In the rows, 128 means zero.
Turns, then the turns between two rows, first turn first; the first pair answered
baso (before -> after):
[140 158 134 163  84 101 156 118 121 108 133 127 146 125 159 159 140 155]  ->  [105 119  86 134 118 103 126  99 113 108 126  82  89 142 163 135 135 137]
[149 129 117 137 102 126 120 142 120  93 143 121 131 146 150 152 134 153]  ->  [142 117  99 127 116 126 113 138 117  93 143 107 118 144 151 148 129 145]
[108 103 115 112 154 149  96  97 133 151 119 124 102 122 110  97 117 127]  ->  [147 135 139 122 162 140 120 136 120 156 131 149 176  96 103 117 116 120]
sofig (before -> after):
[134 108  86 103 157 153 106 174 108 143 133 108 165 133 139 135 128 141]  ->  [144 120  80 110 154 141 109 176 102 128 123 111 157 143 147 145 121 142]
[142 118  96 146 131 120 132  72 123  82 138 126  71 157 141 169 121 138]  ->  [151 154 108 160 141 106 159  72 116  95 115 161  98 141 123 179 125 114]
[136 173 121 145 152 111 142 118 138 112 100 110  90 111 143 120 135  74]  ->  [121 165 131 142 164 126 143 115 138 139 110 113 102  97 126 107 139  67]
[105 163 158 160 139 107 150 120 115 156 115 167 133  88 124 122 158 126]  ->  [ 82 126 157 136 140 136 130 115 119 174 144 146 124  87 125  94 160 137]
tipob (before -> after):
[114 132 112 118 136 113 128 150 141 150  96 140 136 114 102 142 116 133]  ->  [126 150 114 138 128  97 138 143 138 130  97 135 134 111 112 162 128 126]
[ 91 121 135 140 145 136 117 128 159 151  95 171 109 146  97  78 105 151]  ->  [124 170 150 178 116  98 150 114 154 104  90 163 111 136 121 112 136 137]
[145 152 116 129 145 122 123 113 128 125 125 119  88 158 121 113 130 146]  ->  [139 149 118 125 148 129 116 113 131 131 123 123  86 163 115 107 125 148]
[103 130 143 158 109 128 149  70 142 128 137  78  74  97 154 129 181  91]  ->  [ 90  94 125 130 132 148 128  81 141 143 149  62  70  99 147 111 168  97]
fibal (before -> after):
[ 97 143 152 144 106 141 124  94 150 146 126 153 123 129 109 124 136 130]  ->  [105 152 153 146 104 140 128  95 147 145 126 155 127 128 112 125 137 128]
[119 148 138 160  84 108 137  88 133 107 125 116  87 138 146 151 149 133]  ->  [131 158 145 166  79 109 143  96 130 107 131 118 103 136 147 160 154 131]
[163 123 106 120 169 142 104 150 137 139 133 127 117 168 135 120 115 144]  ->  [157 122 106 124 171 139 103 140 139 136 126 127 108 169 135 119 119 138]
Now pairs of rows:
Each pair is two turns apart.
[136 152 120 141 134 114 156 118 108 106 107 146 144 133 116 146 121 111]  ->  [123 128 102 130 128 119 138 101 113  92 118 113 102 150 133 135 124 127]  baso tipob
[141 149 140 156 146 104 133 126 144 114 122 115 146 169 106 139 108 161]  ->  [125 136 151 149 159 123 132 117 146 143 141 122 158 147  88 118 110 152]  sofig sofig
[154 108 117 116  96 138  99 150 140 103 146 114 113 159 146 133 106 188]  ->  [139 108 122 103 133 147 101 162 140 154 123 157 148 141 102 116  88 167]  baso tipob
[141 142 105 130 115 105 138 102 122 135 163  63 166 151 129 150 130 133]  ->  [145 154 114 136 121 100 149 102 120 144 160  77 178 141 116 147 133 120]  sofig sofig
[ 88 120 130 129 149 129 153  84 134 160 136 141 128  95  93 104 155  91]  ->  [ 77 120 138 133 126 135 142  76 150 161 135 151 108 109  99 101 150 119]  sofig tipob
[119 125 106 106 146 119 151 127 123 125 119  99  93 108 126 123 142  99]  ->  [150 142 145 121 118 130 165 160 125 125 147 127 154  91 128 141 140 124]  baso fibal
[141  97 113 106 116 135 109 159 114  91 126 113 123 164 152 123 114 145]  ->  [148 122 119 129 105 113 125 148 117  80  96 134 114 169 153 136 117 137]  sofig baso
[137 138 122 145 136 125 147 140 131 140 131 155 137 136 129 141 125 121]  ->  [117 120 118 140 123 133 130 123 140 138 135 150 108 149 136 132 125 136]  fibal baso
[158 126 100 112 127 105 123 152  89  83 127  84 127 146 147 169 121 108]  ->  [146 124 108 121  97 107 115 122 113  76 121  88  90 165 160 162 124 128]  baso baso
[124 161 139 153 103 119 152 104 142 122 124 153 131 119 140 137 143 116]  ->  [ 94 126  99 122 137 124 124  98 139 136 120 124  93 129 131 112 132 102]  baso tipob
[131 118 140 104 129 154 106 147 129 117 143 108 188 116 113 138 134 145]  ->  [112 130 157 115 119 160 114 126 147 136 117 153 178 122  99 126 130 148]  fibal tipob
[109 128 153 136 136 148 154 101 139 146 113 151 162  93 103 101 129 103]  ->  [118 120 155 141 121 145 158  88 133 127 145 111 155  88 127 107 153  94]  tipob sofig
[134 137 109 132 146 115 144 141 141 108 147 103  77 127 140 132 136  86]  ->  [149 158 130 154 124 115 160 147 146 102 150 119 105 123 141 150 141  98]  fibal baso
[174 158 111 151 112  85 131 150 109  76 116 118 147 108 155 166 106  78]  ->  [170 149 151 152  70 126 119 164 128  86 144 147 171 113 157 157  96 136]  tipob baso
[149 144 123 138 145  83 111 165  96  64  94  99 145 133 163 181  98 132]  ->  [130 133 110 132 143  86  97 139 103  65  91  86 104 149 168 168 103 139]  baso baso
[ 99 121 124 109 142 144  90 123 132 140  95 165  95 141 113  78  98 148]  ->  [140 136 106 102 170 129 105 166 107 134  94 159 146 125 113 102  93 123]  sofig baso
[144 102 125  93 137 162 122 148 119 146 149 127 145 130 143 113 128 131]  ->  [118 109 141 110 117 159 124 111 142 154 124 156 112 140 133 103 130 138]  tipob baso
[181 107 129 148 121 114 134 151 117 105 153  97 141 119 168 143 156 130]  ->  [177 131 146 170 106 100 147 137 123  99 132 120 129 123 162 152 162 124]  baso sofig
[129 107 163 166  68 155 122 103 135  86 192  84 123 124 170 130 162 173]  ->  [ 90  92 178 153  83 191 117 101 157 153 169 153 137 121 123  92 131 185]  tipob tipob
[145 144 143 132 141 153 133 160 129 149 149 159 164 107 144 117 118 140]  ->  [122 112 106 107 166 152 115 148 122 153 146 125 121 112 139 100 113 125]  baso baso
[109 114 168 167 120 143 117  44 124 141 187  67 147 132 164  93 159 114]  ->  [149 155 148 189 101 101 118  62 121  89 142  69 124 158 191 132 149 122]  sofig sofig
[152 157 129 130 156  92 158 132 105 117 139 143  90 133 100 132 153  96]  ->  [132 124 117  99 179 119 134 143 107 143 151 141  90 136  87 111 133 107]  tipob tipob
[ 79 103 172 132 114 158 147  98 135 126 132 135  79 111 134 118 102  95]  ->  [104 128 168 129 145 146 170 126 109 136 126 145 130  87 119 132 104  60]  baso tipob
